Where one turn sends some rows of the set: a few examples, then the rows asked:
lobop: -16,11,-9,9,-2,-3,13,-5,-11,-12,-10,-1,16,-12,-7,12,28,-4,-5,12,15,5,38,-23,-16,13,3,18,-13,14,17,11,10
Nozo: -4,-18,-22,-9,15,11,0,45,-12,-6,-4,3,17,-3,13,11,-6,19,-1,6,17,7,-20,4,-13,-5,2,-12,3,12,-23,11,9
desu: -12,6,-31,1,26,4,24,7,-20,-23,-20,8,30,-2,-18,12,6,-12,-1,2,10,-14,26,4,1,5,-1,-13,-8,15,0,-3,13
misa: 18,-15,-4,-17,-5,5,-8,17,-31,1,-12,22,-22,-5,18,13,4,4,4,-24,13,15,15,-17,6,1,20,-26,1,-4,1,9,4
doz: -16,20,-6,-8,9,10,-7,22,2,25,18,1,2,8,5,23,31,4,-17,1,8,21,2,-6,-6,12,2,23,3,4,-11,-14,8
Kimom: 19,17,-3,11,19,-10,-10,-18,2,-15,-16,18,11,28,8,19,-15,13,22,8,-18,-24,22,-8,6,-8,11,0,-18,-6,-5,19,-14
Taku: 35,13,-12,13,-9,5,16,31,-9,3,6,0,-2,6,20,32,1,-12,9,-6,11,5,-10,-23,-9,-10,3,14,14,-24,-7,6,4
miza: -17,13,-14,9,4,-5,14,-5,-8,-14,-9,3,20,-11,-2,15,33,-6,-4,12,12,1,37,-26,-7,9,2,17,-15,14,23,8,3
buk: -7,-15,-26,-14,12,12,1,42,-12,-13,-8,-2,3,-3,0,22,-3,24,-7,3,20,3,-19,4,-14,-2,2,-5,7,10,-18,15,12
Ses: -18,-16,0,35,15,-11,10,-5,9,-22,12,-5,31,-13,-2,19,10,-11,13,-7,-3,-8,3,-9,-2,-7,-6,11,-18,9,20,-3,9
pamu: 9,-4,17,8,5,-13,-15,-8,-1,10,-21,-27,-9,3,15,11,8,-4,-14,-24,-2,7,-10,15,39,1,9,-12,6,-2,17,15,15
Tes: 12,-14,-2,-11,-3,4,-8,19,-26,-1,-16,25,-20,-2,21,12,8,4,0,-29,9,11,11,-20,6,2,26,-30,5,-4,6,10,3
detot: 18,23,-4,10,20,-6,-8,-14,3,-23,-20,20,17,22,3,18,-9,13,24,11,-19,-21,24,-5,12,-5,8,0,-17,-2,-3,17,-16
mubis: -14,-16,-3,34,17,-10,11,-2,4,-22,8,0,29,-10,3,19,7,-8,14,2,-6,-16,6,-12,0,-12,-4,13,-20,15,26,-2,9
pumon: 14,-6,20,8,5,-14,-11,-8,3,16,-26,-29,-16,9,24,6,12,3,-13,-13,-6,1,-11,10,32,2,8,-17,3,4,9,10,5
Vora: -5,23,-1,-13,11,4,-7,19,5,29,11,-5,7,6,9,13,28,7,-8,12,4,26,4,-11,-8,12,1,28,8,10,-16,-8,8
Tik: -9,6,22,7,-5,29,-16,-9,-9,29,-16,-7,10,-5,-16,-5,14,24,2,-17,-4,-6,-10,0,18,0,2,20,-15,-3,-14,3,-6
zeni: 30,4,-3,-13,0,6,-14,-3,-4,19,-20,8,-6,-10,-6,36,-4,-14,9,-9,5,-26,2,6,24,-6,3,-13,9,-21,-18,15,-10
dal: 14,21,-9,5,9,15,5,-2,-28,-19,-17,14,32,14,20,7,6,20,29,-19,-16,9,27,2,13,-7,27,-15,-9,3,8,14,9
lifig: -8,4,27,2,-9,25,-18,-7,-8,28,-15,-4,12,-2,-13,-2,10,20,7,-19,-10,-4,-18,-2,20,-3,-1,15,-17,-6,-13,2,-6
givo: -3,-20,-22,-10,14,11,0,43,-15,-3,-5,-3,15,-6,9,11,-10,12,-4,6,17,7,-25,0,-15,1,-3,-4,1,9,-20,9,13
zigu: -8,3,26,13,-5,27,-15,-3,-6,35,-11,-2,16,-3,-8,5,19,21,1,-16,-2,-12,-19,3,16,-1,5,12,-17,5,-12,-6,-8
Dagab: -13,-11,5,5,-7,-28,-23,14,3,5,20,-14,-9,5,-8,0,1,6,14,4,-11,-1,-16,20,6,2,-7,16,-7,15,-5,7,4
tene: -21,-6,10,3,21,19,9,-11,21,3,-30,-3,27,-3,15,7,3,7,1,3,-14,-24,6,-22,-5,-15,1,13,-28,11,10,15,5
vin: -18,-2,10,4,25,17,13,-6,19,-2,-29,2,33,-1,18,6,6,11,3,4,-16,-23,5,-25,4,-12,5,13,-28,12,13,11,-2
zutif: 28,36,-5,4,21,-9,29,4,-19,-27,-19,-14,23,17,4,25,5,3,14,-10,13,-7,20,-11,7,2,3,8,3,8,-5,17,24
Kos: 37,5,1,-4,-5,11,-11,-5,4,18,-17,11,-7,-16,-5,29,-1,-8,11,-5,-2,-28,0,15,21,-9,15,-10,7,-13,-17,6,-13
div: 22,38,-10,6,19,-8,31,3,-15,-32,-23,-12,25,13,0,25,11,-2,15,-11,10,-8,17,-11,12,-2,-1,9,0,7,1,14,21
zar: -20,-10,0,10,-11,-24,-13,20,2,6,14,-21,-12,11,-4,7,9,11,13,6,-2,-8,-18,20,-1,-3,-7,12,-9,16,3,5,0
bibem: 34,17,-21,9,-9,13,18,28,-5,-4,7,-3,-6,0,15,30,1,-10,4,-16,6,9,-8,-11,-1,-9,10,14,15,-26,-9,-1,12
Tekid: 1,5,9,8,23,-16,0,-16,21,4,-19,17,30,15,18,24,1,-4,-3,-2,-28,2,6,-3,16,-2,29,0,-1,21,26,15,0
kupeb: -12,10,-30,-3,23,2,24,11,-18,-22,-15,2,33,-2,-17,10,4,-12,5,0,10,-10,26,10,-2,11,3,-17,-5,8,-7,-5,12
loviz: -13,-9,0,7,-6,-29,-15,15,5,1,16,-16,-5,6,-12,-4,-2,9,16,4,-5,2,-16,27,7,0,-4,12,-7,16,-4,0,2
pogip: 26,3,4,-10,3,13,-10,-3,1,17,-20,10,-11,-12,-10,35,-3,-14,9,-9,6,-35,4,6,20,-11,5,-8,6,-22,-13,15,-10
muzuz: 32,8,-14,8,-10,3,20,33,-14,2,9,-3,-1,1,18,29,3,-13,11,-14,11,11,-10,-22,-4,-4,2,17,13,-22,-10,6,3
Taf: -9,14,1,-16,10,6,-8,20,6,28,14,-3,9,2,7,15,28,3,-14,14,3,29,0,-5,-5,14,-2,25,2,5,-14,-3,5
pifo: 5,10,5,12,26,-14,1,-12,16,-2,-23,14,28,18,20,19,-2,-3,-3,6,-32,-2,11,-4,18,1,24,3,-1,24,26,12,4
lufek: 14,-4,20,6,1,-10,-11,-7,-6,16,-24,-24,-8,8,17,10,3,-3,-17,-23,-6,8,-10,12,41,-1,5,-13,6,-1,8,21,13
fam: 13,22,-9,9,13,15,6,-3,-29,-25,-20,14,25,13,16,5,9,18,26,-18,-18,7,33,-1,16,-6,19,-10,-9,10,8,12,14
tud: 24,-13,-2,-11,-1,6,-8,11,-21,-10,-19,15,-28,-5,16,9,7,19,1,-26,7,13,9,-20,7,3,26,-25,6,-3,-3,7,2

muzuz goes to lufek
Tes goes to Tik
pumon goes to doz
Now these:
Ses goes to zutif
detot goes to mubis

